One turn sends every row of this set to another row. A few are shown first. Where does it send the rows asked after them?
z45: -24; 30; 31; 29; -15; 66; 21; -10; -9; 29; 1; -15; 0; 17; -37
z24: 15; 1; -23; -9; -33; -12; 69; -9; -12; -34; 4; -30; 30; 29; -11
z644: -43; 0; 36; 15; 15; -13; -11; -18; -6; -9; 25; -45; 58; 10; -5
z600: 1; -17; 36; -30; -8; 7; -22; -7; -29; 14; -16; -39; 30; 16; 32
z754: 14; 36; -8; -17; 34; 28; -14; -4; -6; 0; -31; -9; -2; 41; 42
z111: 26; 35; 47; -17; -15; -22; -4; -37; -66; -12; 13; -6; 25; -16; 18
z883: -52; 51; 45; 39; -35; 35; 9; -1; -2; 21; -2; 0; 12; 27; -1
z652: -13; 64; 38; -35; 3; -8; 7; -24; -31; 3; 40; -18; -46; -27; 24
z318: 18; 23; -5; -8; 12; 21; 38; 28; -41; 21; -5; 7; -35; 21; -41
z303: -2; 10; -17; 41; -32; -21; -26; -18; -20; 26; 11; -15; 23; -25; 57
z995: -11; 23; 8; -13; 16; -39; 16; -28; -45; -48; 52; -14; 32; -7; -27
z219: -25; 25; -4; 31; -12; 38; -5; -58; -44; -24; 34; -27; 8; -39; 35
z538: -13; -15; 19; 19; -50; -27; 22; -12; -40; 21; 58; 14; 24; -8; 35
z262: -18; 69; -25; -44; -2; 11; 36; -20; -25; 29; 10; -9; -18; 29; 31
z530: -5; 11; -52; -4; -63; 2; -13; -14; -26; -17; 36; 1; -13; -30; 31
z52: -52; 2; -2; -2; 4; 51; 45; -4; -6; 10; 55; -3; -37; 22; 21
z285: -8; 27; 25; 41; 34; -7; 22; -47; 1; 28; 20; -12; 31; 27; -27
z209: 33; 7; 6; 28; 22; -5; 19; -21; -8; 42; 13; -7; 13; 13; -50
z730: -49; 60; -27; -16; -31; -8; 16; 43; -8; -7; 5; 8; 4; 40; 13
z576: -32; 49; 11; 37; 11; 3; -20; 17; 12; -15; -16; -3; 41; 39; 22
z689: -23; 6; 14; 10; 11; 12; 38; -10; 43; -29; 22; -64; -23; 3; 6
z979: -28; 45; 1; 7; -60; 25; -14; 25; -24; -42; 0; 28; -24; 7; 24
z611: 7; -23; -18; -9; 39; -36; 3; -35; -2; -8; 49; -23; -8; -1; -17
z525: -29; 18; 23; 5; -73; -22; 46; 13; 13; -2; 18; -44; 3; -3; 17
z820: -32; 45; -8; -34; 4; -25; 9; 27; -19; -46; 47; -2; -39; -6; -11
z894: -23; 23; 4; -7; 6; 63; 39; -27; -56; -15; 28; -22; -26; -10; -26
z737: 16; -36; 39; 31; 14; -1; -16; 30; -2; 0; 22; 14; -13; 11; 23
z20: 13; 71; 1; 48; -17; -10; 52; -32; 9; -40; 7; -11; 19; 8; 16
z451: -5; 45; 8; 41; 3; 12; 21; -34; -28; -31; 65; 36; -21; -15; 40
z21: 32; -16; -30; 4; 1; -39; -18; -13; -1; 14; 39; -12; -20; -27; -5
z630: 32; 20; 23; 21; -13; -16; 12; 25; 15; -67; -3; -15; -24; -6; 6
z554: -24; 50; -6; 26; -49; 69; -6; -12; -23; -29; 7; 9; -18; -10; 14
z417: -3; -8; -47; -34; -36; -23; -2; 1; -35; -43; 35; 9; -19; -3; 11
z572: 24; 8; -10; 20; -7; -27; -10; 40; -8; 49; -12; 2; -17; 5; 12
z177: 16; -2; -16; 17; 10; 29; 45; 6; -31; 2; 9; 38; 18; 58; 4

z111 moves to z652
z730 moves to z576
And these:
z303 moves to z219
z525 moves to z20
z285 moves to z611
z530 moves to z554
z737 moves to z538

One turn sends every row of this set to another row. A few are shown first. Where does it send the rows asked after them?
z9: -29; 16; -23; 57; 51; -9; 42; -7; 9; 10; 28; -1; 36; -20; 6; 7; 42; 15; -20; -10
z618: -26; 14; -4; 22; 28; -23; 47; -1; -2; 44; -10; 2; 55; 0; 5; -8; 40; 14; -24; -18
z74: -72; 52; 0; -31; 22; -5; 57; 25; 37; -3; 47; -10; 8; 30; -4; 7; 38; -31; -26; 13
z670: -36; 11; 26; -16; -41; 29; 46; 23; 10; -9; -17; -52; 7; -57; -15; -5; 3; -22; 33; -8
z371: -69; 37; 9; -43; 37; -13; 45; 27; 46; -29; 25; 9; 11; -5; -5; 17; 53; -31; -40; 4
z120: -14; 30; 14; 21; 32; -14; 2; -21; -29; -17; -24; -56; 42; -3; -50; -20; 0; -3; 5; -43
z380: -30; 8; -12; 28; 48; -15; 53; -5; -5; 47; -6; -2; 37; -9; -9; -17; 40; 26; -24; -9
z593: -42; 14; 9; -28; 7; -14; 49; 56; 39; -23; 25; 1; -32; -14; -88; -28; -32; -5; -3; 26
z638: 1; 44; -5; -18; 7; -5; -12; 14; -7; -35; -12; 12; -23; -24; -23; -21; -78; -3; 29; 16
z202: 15; 56; 15; 13; 9; -15; 29; 4; -41; -72; -20; 16; -10; -22; -10; -2; -42; 9; 22; 21
z792: -69; 56; 11; -30; 48; -4; 58; 26; 36; -15; 36; 4; 13; 22; 5; 5; 33; -39; -38; 9
z724: -36; 24; 0; -55; -29; -24; 30; 45; 43; -47; 13; 4; -20; -15; -54; -12; -7; -19; -37; 33
z292: -61; 38; 5; -4; 16; -13; 51; 0; 56; 1; 49; -3; 9; 17; 20; 14; 28; -20; -40; 29
z988: 24; 29; 3; 0; 29; -27; 31; -37; -19; -8; -44; -56; -3; -23; -15; 3; -12; 0; 13; -37
z799: 19; 60; 8; 6; 29; -1; 30; 2; -12; -45; -2; 14; -29; -37; -9; -2; -64; 0; 23; 35
z984: 8; 54; 7; -13; 10; -16; 13; -3; -19; -57; -1; 14; -20; -52; -9; -8; -53; -12; 33; 33
z569: -46; 14; -13; 42; 55; -17; 36; -27; 6; 36; 15; -9; 39; -17; 3; -6; 36; 9; -13; -1
z765: -1; 63; 1; -15; 4; -19; 6; 54; 41; -21; 14; -22; 11; -5; 22; 3; 11; -4; 66; -9
z145: -39; 6; -8; -27; 13; -18; 66; 43; 49; -37; 34; -6; -29; -37; -63; -25; -30; 5; 18; 44
z590: -24; 18; -11; 45; 60; -4; 43; -6; 8; 47; 27; -17; 26; -4; -14; -11; 36; 18; -7; -3
z31: -6; 34; 21; 2; 26; -35; 8; -26; -36; -17; -40; -46; 9; -34; -42; -16; 7; 15; 6; -45
z259: 7; 54; 22; -10; 20; -15; 26; 22; -27; -68; -13; 18; -10; -45; 5; -13; -54; 11; 24; 18
z716: -41; 26; -10; -13; -25; -15; 51; 51; 52; -50; 5; 5; -39; -15; -55; -22; -15; -22; -19; 43
z270: -8; 30; 20; 13; 37; -35; 21; -14; -39; -19; -16; -64; 25; -23; -48; -23; -9; 2; 10; -50
z577: -73; 41; 22; -45; 33; 5; 38; 35; 61; -34; 30; -1; 28; -7; -13; 8; 29; -16; -38; -14
z613: -75; 45; -31; -12; 50; -34; 62; 5; 8; -45; -28; -38; 7; 17; -16; 33; -42; -3; -31; -13
z229: -71; 2; -36; -6; -5; 13; 39; 22; -53; -2; 8; 2; -4; -22; 7; 9; -26; 25; -19; -11
z237: -20; 27; -56; 7; 37; -50; 32; 52; 31; -18; -11; -9; 50; -10; -61; 18; -1; -39; 14; 10
z497: -56; 18; 11; -22; 0; -36; 45; 43; 57; -32; 24; 8; -31; -23; -68; -29; -27; -5; 14; 41
z148: 13; 56; 6; -2; 6; 0; -1; 10; -1; -36; 0; 27; -26; -34; -17; -17; -66; 4; 36; 20
z579: -32; 21; -3; -14; -6; -26; 53; 55; 54; -43; 17; 4; -34; -17; -78; -24; -14; -29; -9; 29
z762: -15; 65; 0; 5; 9; -6; 8; 49; 56; -20; 3; -7; 2; -7; 8; 21; 16; 4; 71; 1
z703: -64; 18; 34; -51; 24; 10; 51; 40; 63; -32; 12; 17; 20; 5; -7; 9; 25; -15; -27; 0
z55: -65; -1; -30; -7; 11; 12; 46; 26; -58; 6; -6; 0; -21; -21; -8; 10; -14; 33; 7; -2
z712: 27; 35; 12; -6; 20; -33; 14; -33; -31; -25; -42; -42; 15; -30; 9; -7; -16; -15; -10; -10
z178: -2; 36; -2; -9; 4; -29; 4; 3; 6; -28; -3; -7; -40; -14; -24; -29; -72; 27; 27; 41
z402: -10; 27; -58; 8; 30; -59; 38; 49; 48; -23; -20; -11; 55; -11; -35; 3; -15; -22; 10; 19
z469: 15; 39; 18; -13; 26; -8; 28; -37; -28; -12; -39; -55; 4; -33; -30; -7; -8; 2; 6; -44
z523: -31; 4; 5; -34; 4; -20; 68; 37; 23; -35; 33; -3; -26; -14; -67; -21; -41; -6; 29; 45
z223: -52; 46; 25; -29; 34; 17; 57; 33; 43; -28; 24; 11; 10; -5; 2; 16; 42; -34; -51; 7
z631: 15; 42; 30; -4; 33; -20; 14; -7; -31; -17; -42; -43; 26; -29; -49; -13; -1; -1; -8; -49
z938: -81; 50; -10; 8; 55; -26; 66; 6; -6; -36; -40; -26; 14; 13; -10; 36; -36; -17; -22; -3
z914: -36; 5; 21; 5; -52; 13; 55; 24; 9; -10; -2; -59; -5; -45; 2; -13; 4; -9; 23; -19
z759: -27; -1; -30; 36; 56; 9; 38; -12; 30; 12; 22; -10; 25; -4; 1; 11; 55; 10; -12; 0
z4: -24; 5; -2; 14; 28; -47; 18; -1; -4; 41; 5; -23; 33; 12; -17; -13; 43; 18; -27; -30

z792 moves to z148
z703 moves to z202
z270 moves to z577
And these:
z984 moves to z569
z229 moves to z402
z988 moves to z74
z724 moves to z712
z590 moves to z593
z670 moves to z938

